In the rows, zero is written as 128.
Which row each row swaps with, under one turn or mirror
gug: 119 128 167 143 110 118 123 117 133 126 135 127 139 125 128 127 116 118
 99 100 137 138 135 105 125 126 139 139
Zukib: 122 126 154 115 127 131 114 131 149 107 137 126 139 122 124 114 116 135
 129 126 111 142 108 118 141 157 133 123
Det: 114 113 144 132 112 131 98 118 110 118 127 123 134 123 115 133 146 127
 122 101 138 127 97 129 99 119 127 128
fik: 109 118 132 131 121 136 113 124 149 136 150 138 142 141 122 112 107 120
 137 118 134 144 118 121 126 109 127 131
kuv: 153 116 159 125 108 120 128 111 118 148 135 101 131 113 129 138 115 125
 140 135 133 130 133 123 121 150 135 114
tafiz: 118 120 149 116 95 146 128 118 104 131 145 130 141 131 111 114 113 103
 143 113 137 137 122 116 108 128 149 110
pip: 118 120 139 130 108 138 94 119 113 116 129 131 130 121 112 123 130 140
 121 106 140 127 93 135 103 120 128 133
lat: 107 120 138 138 115 133 119 125 153 136 143 131 143 139 114 110 112 120
 134 113 140 153 121 126 135 115 134 137
bup: 132 148 135 132 114 119 106 132 124 123 135 115 147 140 124 125 137 133
 136 133 129 105 128 129 111 137 128 135
bef: 125 128 168 139 113 118 127 119 129 127 141 128 141 130 129 121 115 123
 104 99 138 141 136 99 121 129 136 142
movug: 103 119 144 135 114 136 119 121 153 138 146 128 142 140 106 103 113 118
 138 117 140 147 121 126 133 116 136 130
kapiz: 126 108 159 149 113 141 125 131 131 130 130 123 113 120 128 116 136 119
 122 132 135 115 102 132 131 143 123 114
Rugud: 149 118 164 121 115 115 131 110 120 147 136 102 136 120 129 140 125 124
 136 131 122 126 134 123 122 152 130 109
nafa: 148 106 135 123 109 132 123 129 129 114 133 119 138 150 115 110 148 126
 124 108 117 130 137 133 116 126 152 122
nidut: 126 126 154 114 125 127 108 134 148 110 138 125 139 114 126 112 114 129
 128 128 112 141 110 113 136 157 133 120
sal: 135 109 157 152 116 139 125 131 132 131 125 123 110 126 127 122 134 119
 121 124 130 107 106 131 130 139 127 115
vabe: 112 114 152 141 114 125 102 115 104 121 129 124 138 120 117 137 149 123
 125 101 136 118 103 126 102 121 134 120
Beb: 117 108 155 108 122 124 108 123 119 116 148 121 135 134 102 108 141 134
 127 99 118 138 125 134 128 125 160 135
Nofor: 149 119 162 126 114 116 126 107 115 149 140 104 133 117 127 142 123 127
 137 136 123 123 134 125 118 152 130 111
suros: 128 140 142 140 120 113 108 132 127 121 132 118 150 140 120 123 136 135
 128 132 130 104 136 132 116 137 128 138
viro: 123 130 135 128 129 134 120 128 129 145 152 131 154 144 137 138 119 124
 133 130 135 144 121 123 112 123 120 120
sot: 141 115 133 130 105 135 125 138 118 125 134 127 120 150 116 111 127 131
 143 106 132 115 129 130 117 115 154 137
Diz: 139 86 139 135 134 98 103 111 148 132 137 116 133 114 113 128 119 128
 127 126 127 136 129 125 120 132 126 121
niseg: 128 134 148 147 125 106 106 129 132 122 132 119 149 135 127 128 136 136
 108 122 128 109 139 127 119 138 133 142
baf: 127 95 141 128 123 105 110 113 118 135 139 128 140 113 100 124 117 120
 127 131 139 126 127 131 96 122 137 106
kun: 131 142 140 131 104 138 130 119 132 132 128 114 149 131 120 130 117 135
 166 133 131 123 120 119 123 130 143 119
Geriz: 145 118 166 127 117 114 130 106 116 149 140 106 139 122 130 144 129 124
 134 129 121 129 134 125 123 150 129 111
Kibud: 143 100 145 122 115 121 114 123 135 113 136 110 144 143 108 106 154 119
 119 115 113 128 131 135 122 136 152 119
taze: 128 118 144 121 117 120 116 125 150 102 133 122 142 120 128 118 111 122
 136 124 119 154 120 99 119 153 146 118
res: 128 121 144 134 110 137 123 140 109 132 141 121 112 140 116 114 132 126
 138 112 146 107 125 135 122 118 153 138
fop: 142 109 148 146 118 117 126 135 126 122 121 125 112 123 135 139 126 118
 125 114 118 111 106 119 123 148 132 122
bipom: 111 100 169 118 123 130 111 123 133 128 139 114 132 113 109 106 134 143
 127 108 128 141 131 130 135 122 159 132
Zudup: 154 115 154 124 105 122 129 105 119 145 131 100 130 110 116 134 117 134
 140 131 127 127 135 128 124 150 130 113
lada: 115 127 158 125 131 129 108 136 131 125 138 119 125 112 125 123 126 131
 125 134 116 125 106 133 149 158 126 128
divu: 122 124 151 117 95 142 132 109 110 129 143 129 144 136 117 121 107 102
 137 110 131 140 124 112 114 127 155 112
soku: 126 122 132 133 108 135 91 122 112 115 122 130 131 117 108 119 124 144
 118 110 135 130 105 136 107 121 123 132
zug: 148 123 135 120 100 134 105 112 125 120 124 117 131 110 106 119 102 150
 129 118 140 140 122 127 119 137 127 136
zamip: 150 117 139 135 123 117 124 126 119 111 126 122 122 134 127 142 133 119
 122 109 110 113 108 125 123 149 135 122
Vimi: 116 115 156 138 111 156 119 134 134 134 138 119 125 127 127 112 140 118
 127 132 131 124 98 138 137 140 125 117
ter: 117 106 167 131 115 137 126 110 137 144 129 115 133 114 114 114 118 152
 142 119 139 139 127 126 135 113 152 126
Delok: 122 123 151 113 123 129 111 128 148 112 136 123 140 117 122 114 113 132
 127 129 108 143 111 115 140 159 136 128
sok: 117 125 143 111 93 144 123 118 104 128 147 131 138 128 108 114 115 103
 142 118 136 135 123 119 106 129 147 112
Niren: 132 87 142 130 129 95 106 114 147 130 127 117 131 113 109 130 121 131
 120 121 126 138 122 124 116 133 121 121
Lib: 128 136 156 149 126 106 106 129 130 123 137 123 144 136 128 125 135 133
 104 115 133 118 135 119 118 131 129 143
punup: 134 92 139 131 125 104 109 111 154 131 129 105 135 114 116 127 125 122
 127 120 121 153 123 127 126 144 126 118
bon: 144 118 137 121 101 137 112 113 119 126 117 120 129 101 104 118 98 148
 125 118 134 136 124 124 118 138 122 132
mizep: 136 93 139 133 124 101 107 111 155 129 129 113 132 108 108 124 121 127
 127 123 127 148 121 127 124 139 126 123
Batam: 123 131 136 120 131 129 121 129 130 151 152 131 144 147 136 133 121 127
 134 120 135 150 127 125 110 123 122 125
Bul: 120 125 151 118 96 143 131 118 110 123 144 133 143 135 116 120 106 101
 135 107 133 141 126 113 113 131 151 115
sike: 112 108 150 139 116 130 98 114 106 120 128 126 135 119 116 133 144 130
 124 102 137 126 102 130 102 117 131 125
saro: 120 125 146 116 96 144 125 115 104 131 147 132 137 132 113 120 114 104
 138 112 129 136 124 115 106 123 149 114
Faso: 149 110 130 128 107 137 119 137 128 115 133 120 130 150 116 109 141 124
 126 107 122 126 131 128 115 126 152 126
nete: 124 107 162 137 109 112 123 113 123 121 128 109 136 112 123 138 137 111
 146 110 137 132 118 103 104 129 157 112
fizip: 120 128 151 122 96 141 136 116 113 128 148 129 137 135 121 120 113 98
 133 105 132 143 126 105 114 128 149 119
teruf: 126 97 143 131 129 102 109 113 118 133 132 133 135 114 97 126 111 121
 128 129 136 127 128 129 101 132 130 104
medat: 111 98 170 118 119 129 112 118 130 132 142 118 134 116 109 105 131 144
 129 107 129 144 126 127 137 122 156 133
volaz: 152 113 162 120 110 118 130 107 117 148 132 102 130 112 127 140 119 132
 136 130 128 128 132 128 121 149 132 117
Ritof: 114 102 171 118 124 131 113 120 131 132 140 120 136 115 109 109 130 145
 130 105 128 140 130 128 139 113 157 128
Maset: 130 144 139 135 121 112 108 132 127 119 137 120 151 138 125 122 134 133
 128 138 127 106 131 128 114 140 127 138
tis: 106 120 135 131 117 135 115 132 147 136 146 135 140 146 119 112 108 128
 132 116 140 146 123 122 129 115 125 135

Lib pairs with -> soku
ter pairs with -> taze
sok pairs with -> Geriz
Vimi pairs with -> Kibud
nafa pairs with -> kapiz
res pairs with -> zamip
nete pairs with -> kun
movug pairs with -> punup
Maset pairs with -> sike

